Each row is where one point has got to under a steady rotation. How many steps took it there?
The counts run from 0 to 232.
[173 118 124 144 154 104 122 124 133  88 182 171 119 151 154 161  99 111
 176 172 126 148 113  92 118 119 139 146 112 146 136 122 106 158 158 137
 103  82 124 114 173  98 117  80 127  81 115 127 161]	152
[142 142 135 108 112 105 120 154 120 132  96 125 133 102 153 132  85 137
 170 120 160 156 153 125  98 159  94 100 107 179  81 132 173 135 177 169
 114 102 135 150  85 128 116  98 128  92 113 153 141]	171
[ 91 109 102 121 121 134  92  97 155 124 158  97 134 144 160  86 106 115
 177 115 152 182 145 147 139 203 138 135 139 122 115 134 146 113 116 133
 113 108 153 145 133 155 103  72 138 141 129 131 135]	32
[118 132 138 149 122 109 155 138 170 154 135 144 110  86 133 149  88 111
 165 123 161 187 136 104 114 124 179 124 117 168 109 129 129 161 138 148
  83  84 158 110 113 113 127 120 120  77  79 125 156]	168
[140 107 102 113 135 159 122 123 150 105 130 162 117 104 162  98 126 104
 136 140 128 213 121 122 127 116 125 119  91 167 112  72 117 102 131 101
 105 129 140  70 173 151 120  80 157 143 103 121 119]	14
[145 112 139 125 139 114 126 104 129 144 120 146 107 102 151 100  86  76
 185 106  89 178 160 119  89 125 104 138 117 150  68  90 122 141 138 100
 148 166  96 116 126 170 115 104 135 130 119  99 124]	8
[147  87  77 126 131 175 125 176 101 143 167 140 108  66 131  74 111 111
 143 116 122 163 154 153 129 141 122 141 104 148 118 115 187 146 138  95
 150 157 101  99 154 141  92 110 154 121 122 145 142]	11
[ 94 100 112 122  85  93 130  93 147 127 162 143 143 139 110  68  81  89
 187 110 121  84 135 108 157 159 101 148 156 132 111 111 138 141 140 116
 123 128 120 157 145 115 119  81 141 137 109 125  80]	133
[146  88 132  98  97 145  92 115 131 114 128 165 117 130 160 119 127 118
 171 118 138 194 141 146 108 141 108  93  76 105  72  87 104 122 127 100
 177 153 113 114 112 151 123 100 134 122 103 101 122]	108
[154 128 127 100 122 103 115 133 145 117 109 128 123  99 167 166  83 143
 172 103 157 170 163  95 103 163 104 127 111 173 101 159 176 149 162 144
 115  83 127 156 105 116 112 111 126  88 107 141 149]	170
[ 87 109 109 144  84 105 152 129 132  96 128 172 100 127  68 128 110 144
 133 117 181 128 110 149 137 129 136 106  88 149  89 138 138 122 142 131
 109 111 140 149 114  87 153 106 155 108  65 117  95]	199
[136 105  70  93 121 120 125 124 125 110 174 154 132  84 183 120 123 122
 159  89 116 149 122 105 141 171 109 132 109 164 150 120 171  91 141  67
 110 131 121 113 161 123 116  91 168 156 125 144 106]	16
[134 144 140 125 103 121 122  93 153 161 112 126 160 103 172  91  83 100
 189 137 121 175 153 140 112 108 137 106 180 119 106 108 118 143 136 168
 140 163  99  93 145 143 104  83 142 130 101 132 121]	140
[129 123 134 110 106 127 155 157 138 133 116 152 185 116 160  99 122  96
 193 161 149 154 150 133 145 130 137  85 126 119 110 105 107 154 173 195
 118 152 106 101 126 136  97  73 123 128  99 139 123]	41
[ 92 132 116 131  96 131 114 127 131 111  80 178 118 112 114  84 106 143
 141 101 161 160 119 151 104 148 128  97 117 144 134 120 151  72 146 157
  95 120 139 125  85 168 137 119 150 146  93 110  92]	194
[107  92 106 126 140 115  75 129 161  82 145 154  72 123  95 145 111 136
 130  82 152 183 157 170 107 142 146 131  89 145 109 167 156 124 123  89
 111 105 133 131 140 121 142 135 151 111 143 110 135]	98
[106 127 125 137 102  88 117 111 141 128 129 136  70 103  99 118  94 124
 149  85 153 158 129 151  99 143 111 121  90 169  59 119 155  95 114 119
 105 126 169 148 116 120 156 110 164 134 112 123  90]	100
[ 90 133  94 130 139 111 125 139 140 135 127 135 138 106 134 101  86  93
 162  75 143 128 183 121 128 165 136 143 156 176 156 155 181 149 164 126
  88  66 160 153 123 119 103 117 119  90 154 133 127]	165
[111 103 101 102 108 127 121  85  92 116 126 138 102  95 124  76 104 159
 133  73 143 164 137 147 114 143 118 137 159 128 104 141 147 112 149 100
 197 154 106 137 115 108 128 130 149 143 109 107 107]	209
[168  98 112  95 108 125 110  99 152  90 144 214  96 133 125 135  94 146
 151 143 101 163  97 126 104 101 141 102 140 103 131 123 119 131 122 104
 114 156  82  68 147 112 142 121 155 124  98 111 124]	223
[ 81 110 100 105 140 117 113  93  91 107  99 167 116 114 110  61 103 121
 139  80 123 146 163 152 104 136 116 145 156 137 105 119 148 112 169 117
 189 164 110 129 134 145 135 121 145 153 127  96  89]	210
[131 143  90 143 123 101 143  81 129 112 143 179 103  90 143 126 104 125
 173 128 108 157 124  96 109 112 138 112 113 139 138  71 131  82 118 154
 139 169 129 118 137 126 147  80 143 137  49  96  88]	217
[ 89 100 127 125 112 108 151 142  85 114 127 189 109 128  74  94 107 117
 171 111 132 125 156 166 116 110 130 113 129 105  68 139 122 170 159 143
 169 168  80 123 106 119 142 126 135 104 111  99 119]	205
[101 141  97 160 138  84 133 129  80 103 164 130 144 138 119 104 117 133
 146 141 177 126 123 156 140 131 150 140 164 153 128 149 127 129 189 180
 112  93 153 144 167  85 107  79 147 126 148 131 127]	50
[146 115 128 120 153 147  94 115 122 140 137 142 108 108 179 111 105  87
 179 118 101 186 174 150 101 133 116 125 104 126  94  92 135 122 119 114
 155 172  97 103 136 178 112  94 138 111 131 119 144]	9
[140  94 114 113  92 108 135  98 146 138 122 127 145 107 131 121  73 136
 172 119 125 140 163 108 139 101 102 136 177 143  96 128 142 188 139 127
 152 128  96 133 159  94  79  93 151 132 104 117 110]	138
[125 116 119 131 150 120 146 118 147 133 128 133 135 105 136  70  83 130
 124 159 160 179 102 121 117  88 153 131 160 185 114 114 125 119 173 152
 124 140 142  64 185 109 123  88 166 143 102 159 121]	145
[118  92  96 145 114 164 127 144 118 110 133 198 101 104 125 131 113 168
 131 113 166 207 114 148 103 134 162 116 112 116 150 175 157 133 142 111
 116 118 108 116 103 149 101 152 126 110  99  80 157]	191
[148 117 153 116 153 110 117 130 114  97 132 168  88 112 138 133  95 135
 143 115 145 196 134 130  69 111 174 131 146 132 110 146 117 162 177 122
 154 122  94  96 118 113 148 138 116  60 118 120 172]	75
[153  98 136  96 136 143 103 176 103  88 128 153 128 132 151 127 121 137
 132 139 174 172 136 157 107 154 147 104  90 145 105 154 136 157 194 116
 132  89 122 114 119 113 116 117 130  64 120 151 171]	175
[108  90  78 124 105 131 135  97 120 109 175 157 135  85 139 113 152 129
 132  96 153 196 124 147 142 118 166 113 111 119 130 120 111 114 125  81
 142 156 134 107 177 103 100 109 157 149 106  91 101]	114
[137 107 110 112  82 150 112 126 136 116 109 173 128 129 128  83  58 172
 118 107 159 134 107  98 115 143 113 139 188 138 162 128 150 139 170 131
 141  77 125 134  91 120 101 118 126 115  94 133 120]	61
[ 98 145 113 144 144 117 138 154 149 136 116 135 129 114 111 110  78  94
 151 104 147 126 189 136 132 125 135 133 141 189 129 131 162 161 162 166
  75  71 175 130 127 128 100 100 114  83 136 135 130]	166
[122 159 131 107 129  72 101 114 111 110 124 144 123 102 164 152  94 108
 174  84 150 123 188 127  94 140 127 115 150 141 127 171 154 150 163 144
 150 106 106 153 110  92 132 126 126  58 130 135 135]	71
[136 124 112 121 122 105 148 127  98  96 137 199  91 131 112 124  96 121
 135  88 126 139 123  86 100 111 109 138  98 178 122  75 127 113 171  90
 128  82 167 130 103 118 138 121 122 112 108  75 102]	84
[114  98 119 126 148 105  92 131 129 116 158 140  94 128 126 143 124  78
 191 108 127 166 165 157 106 181 129 119  49 110  88 126 150 125 123 120
 131 151 116 170 109 141 142  99 130  86 108 115 135]	103
[ 92 142 112 116  97 149 112 121 163 114 133 164 143 125 166  79 103 105
 143 115 170 137 141 141 144 157 190 111 149 112 177 124 114 117 146 155
 116  87 134 106 103 123 138  88 107  64  94 140 119]	64
[112 103  96 135 115 107  85 114 144 100 122 128  63 120  91 139 103 133
 132  95 162 174 146 172 116 143 113 116  83 159  74 152 169 102 116 107
 108 103 161 148 136 108 147 116 160 121 131 120 112]	99
[ 93 110  95 117 114 120 123 140 150  94 126 169 136 120 112 118  97 134
 135  90 174 107 165 124 144 126 148 142 154 154 164 161 147 157 164 130
 123  62 129 136 132  77 123 112 123  61 116 134 113]	66
[166 128  85 144 113 128 125 149 108 116 142 208 105 107  90 121  86 151
 152 161 111 112 130 167 120  97 111  90 124 122 121 103 154 122 136 175
 134 165 105 103 148  89 124  94 160 130  93 132 103]	221
[135 116 138 114 122 105 136 126 172 122 126 133 115  81 161 166  81 137
 167 110 158 194 132  85 107 143 161 136 123 169 116 156 143 160 143 117
 104  80 141 132 115 112 118 119 125  79  88 129 167]	169
[ 89  92 116 133 132 122 106 138 159 112 159 172  75 102 100 124 125 103
 141  84 140 178 140 174 100 135 186 121 104 132 127 163 148 120 122  96
  86 130 139  91 122 140 154 145 142  95 133 109 131]	97
[143 150 119 119 120 111 126 110 107  92 119 195  88 137 149 143 117 105
 158  99 120 162 151  93  92 116 119 111  85 154 130  64 106 104 152 120
 124 100 158 125 104 144 138 105 122  92 105  66  94]	85
